128 stands for zero in the data rows.
Here are some points, one per row:
[106, 255, 140, 162, 106, 131, 113, 104, 160, 204, 92, 133, 181, 228, 120, 221, 68, 126, 140, 182, 183, 122, 112, 159, 140, 98, 96, 150, 119, 165, 115, 112, 126, 137, 67, 145]
[176, 136, 144, 116, 188, 109, 166, 147, 170, 76, 122, 98, 110, 128, 139, 54, 72, 125, 138, 138, 98, 158, 204, 184, 87, 100, 130, 219, 135, 137, 115, 97, 39, 87, 89, 90]
[101, 85, 147, 121, 129, 126, 143, 136, 99, 102, 123, 231, 93, 116, 170, 77, 117, 149, 126, 90, 152, 228, 119, 174, 115, 102, 162, 123, 63, 128, 130, 166, 155, 244, 139, 190]
[141, 88, 116, 95, 122, 150, 138, 147, 145, 140, 72, 176, 101, 113, 181, 146, 215, 160, 87, 174, 119, 61, 168, 112, 143, 181, 193, 127, 136, 120, 107, 17, 114, 144, 114, 159]
[38, 139, 66, 173, 101, 120, 34, 117, 198, 166, 150, 95, 166, 170, 65, 129, 180, 91, 221, 116, 66, 146, 76, 149, 93, 48, 169, 86, 89, 127, 120, 109, 164, 48, 126, 130]
[149, 134, 121, 215, 156, 128, 221, 119, 80, 104, 142, 148, 94, 123, 131, 129, 95, 90, 79, 38, 110, 95, 62, 151, 89, 149, 180, 142, 48, 127, 134, 102, 105, 131, 139, 117]
[228, 188, 124, 145, 112, 94, 75, 121, 200, 110, 200, 184, 125, 0, 131, 132, 117, 134, 131, 85, 38, 134, 145, 76, 201, 150, 76, 36, 158, 185, 149, 90, 118, 135, 125, 217]
[104, 95, 193, 105, 128, 127, 142, 115, 4, 149, 121, 96, 181, 84, 158, 131, 187, 135, 117, 154, 156, 152, 255, 119, 95, 206, 133, 78, 171, 132, 123, 76, 113, 107, 103, 139]
[156, 153, 167, 28, 171, 157, 192, 95, 165, 111, 159, 74, 140, 151, 150, 147, 187, 127, 126, 96, 188, 86, 105, 117, 74, 86, 150, 136, 142, 146, 131, 141, 124, 129, 105, 103]
[148, 186, 122, 108, 130, 158, 86, 103, 76, 114, 174, 149, 190, 136, 88, 116, 40, 161, 108, 135, 95, 77, 107, 100, 99, 113, 197, 156, 149, 119, 101, 149, 166, 109, 149, 125]
[117, 33, 103, 159, 124, 196, 91, 117, 101, 57, 186, 123, 161, 108, 117, 150, 143, 128, 153, 82, 115, 134, 75, 122, 143, 133, 120, 169, 125, 166, 96, 121, 95, 252, 139, 152]
[127, 153, 105, 10, 139, 133, 103, 118, 73, 133, 105, 44, 11, 86, 95, 96, 163, 198, 50, 136, 176, 158, 161, 137, 93, 183, 115, 86, 126, 105, 93, 110, 107, 101, 95, 129]
[124, 162, 122, 162, 120, 180, 174, 103, 165, 54, 150, 122, 153, 89, 104, 88, 94, 159, 148, 131, 124, 101, 149, 130, 140, 188, 135, 101, 172, 150, 146, 162, 218, 151, 133, 137]
[125, 161, 144, 194, 93, 65, 106, 129, 115, 172, 116, 107, 122, 153, 135, 142, 229, 82, 134, 234, 99, 131, 36, 134, 162, 147, 114, 205, 138, 153, 156, 212, 146, 152, 103, 131]
[0, 109, 97, 128, 83, 77, 144, 207, 118, 166, 148, 162, 143, 112, 108, 130, 142, 143, 78, 114, 130, 99, 103, 110, 178, 129, 38, 153, 156, 183, 206, 72, 119, 88, 212, 186]
[139, 185, 178, 144, 190, 165, 125, 88, 96, 84, 136, 142, 52, 98, 161, 91, 152, 106, 150, 105, 172, 96, 152, 178, 102, 52, 133, 210, 124, 71, 139, 90, 111, 105, 145, 65]
[124, 123, 103, 106, 87, 49, 120, 129, 67, 135, 104, 113, 101, 163, 135, 179, 136, 137, 121, 218, 121, 98, 113, 134, 199, 159, 98, 75, 157, 110, 173, 28, 153, 209, 109, 90]
[104, 158, 118, 49, 88, 99, 57, 135, 200, 122, 144, 152, 178, 130, 110, 111, 119, 120, 205, 87, 107, 33, 105, 128, 152, 211, 94, 132, 122, 117, 123, 134, 146, 132, 170, 128]
[77, 112, 130, 127, 128, 189, 143, 134, 148, 112, 195, 111, 74, 128, 175, 149, 28, 81, 126, 132, 90, 137, 158, 126, 126, 117, 169, 121, 124, 82, 125, 179, 93, 185, 150, 153]
[132, 0, 142, 158, 180, 155, 114, 101, 148, 137, 115, 179, 118, 133, 124, 88, 26, 122, 110, 125, 159, 118, 64, 145, 98, 138, 112, 98, 55, 82, 228, 166, 109, 102, 107, 133]
[142, 97, 173, 162, 132, 96, 146, 138, 143, 163, 109, 59, 124, 107, 179, 76, 136, 183, 100, 127, 187, 93, 114, 101, 112, 119, 140, 72, 177, 28, 42, 125, 114, 127, 80, 72]
[151, 110, 134, 111, 128, 109, 152, 64, 174, 158, 143, 114, 194, 168, 109, 172, 134, 80, 98, 158, 135, 204, 96, 179, 141, 79, 99, 147, 154, 123, 41, 130, 209, 85, 76, 98]
[143, 103, 95, 130, 150, 96, 130, 223, 95, 100, 28, 144, 111, 155, 133, 131, 123, 85, 173, 129, 123, 226, 135, 0, 117, 125, 86, 119, 64, 137, 179, 124, 184, 99, 205, 165]
[157, 88, 104, 162, 72, 85, 106, 181, 98, 197, 87, 126, 106, 117, 95, 209, 92, 121, 198, 132, 168, 84, 184, 138, 171, 113, 128, 204, 122, 166, 141, 196, 176, 74, 137, 145]
[145, 103, 198, 85, 118, 138, 180, 126, 91, 114, 82, 132, 99, 147, 132, 147, 153, 190, 129, 166, 120, 184, 73, 139, 146, 153, 152, 24, 187, 137, 52, 142, 66, 50, 124, 100]
[207, 149, 107, 141, 144, 136, 109, 95, 142, 89, 176, 103, 136, 216, 198, 86, 156, 153, 88, 108, 168, 136, 205, 158, 114, 102, 153, 166, 144, 102, 145, 150, 77, 69, 134, 99]
[128, 155, 113, 129, 126, 189, 163, 133, 197, 179, 162, 117, 160, 93, 78, 133, 146, 145, 116, 82, 100, 255, 121, 124, 133, 146, 136, 150, 143, 116, 158, 144, 108, 208, 153, 83]
[105, 100, 71, 143, 142, 116, 101, 177, 113, 147, 33, 146, 163, 146, 59, 133, 134, 58, 140, 116, 79, 23, 188, 74, 126, 62, 64, 90, 78, 173, 114, 227, 126, 140, 161, 103]
These points spread out most along one direction. Take the direction at right angles to it along which they spread out most. Then take the direction at right angles to both along which they spread out most. Go by this last direction. For each point below, how far along it does it lie, from 0 to 99? The average is 50, and the first point in the table lies past the average. One standard deviation of the points above along it is 16.
[143, 103, 95, 130, 150, 96, 130, 223, 95, 100, 28, 144, 111, 155, 133, 131, 123, 85, 173, 129, 123, 226, 135, 0, 117, 125, 86, 119, 64, 137, 179, 124, 184, 99, 205, 165] 33
[104, 95, 193, 105, 128, 127, 142, 115, 4, 149, 121, 96, 181, 84, 158, 131, 187, 135, 117, 154, 156, 152, 255, 119, 95, 206, 133, 78, 171, 132, 123, 76, 113, 107, 103, 139] 37
[128, 155, 113, 129, 126, 189, 163, 133, 197, 179, 162, 117, 160, 93, 78, 133, 146, 145, 116, 82, 100, 255, 121, 124, 133, 146, 136, 150, 143, 116, 158, 144, 108, 208, 153, 83] 45
[142, 97, 173, 162, 132, 96, 146, 138, 143, 163, 109, 59, 124, 107, 179, 76, 136, 183, 100, 127, 187, 93, 114, 101, 112, 119, 140, 72, 177, 28, 42, 125, 114, 127, 80, 72] 57
[156, 153, 167, 28, 171, 157, 192, 95, 165, 111, 159, 74, 140, 151, 150, 147, 187, 127, 126, 96, 188, 86, 105, 117, 74, 86, 150, 136, 142, 146, 131, 141, 124, 129, 105, 103] 64
[101, 85, 147, 121, 129, 126, 143, 136, 99, 102, 123, 231, 93, 116, 170, 77, 117, 149, 126, 90, 152, 228, 119, 174, 115, 102, 162, 123, 63, 128, 130, 166, 155, 244, 139, 190] 27
[149, 134, 121, 215, 156, 128, 221, 119, 80, 104, 142, 148, 94, 123, 131, 129, 95, 90, 79, 38, 110, 95, 62, 151, 89, 149, 180, 142, 48, 127, 134, 102, 105, 131, 139, 117] 42
[207, 149, 107, 141, 144, 136, 109, 95, 142, 89, 176, 103, 136, 216, 198, 86, 156, 153, 88, 108, 168, 136, 205, 158, 114, 102, 153, 166, 144, 102, 145, 150, 77, 69, 134, 99] 65
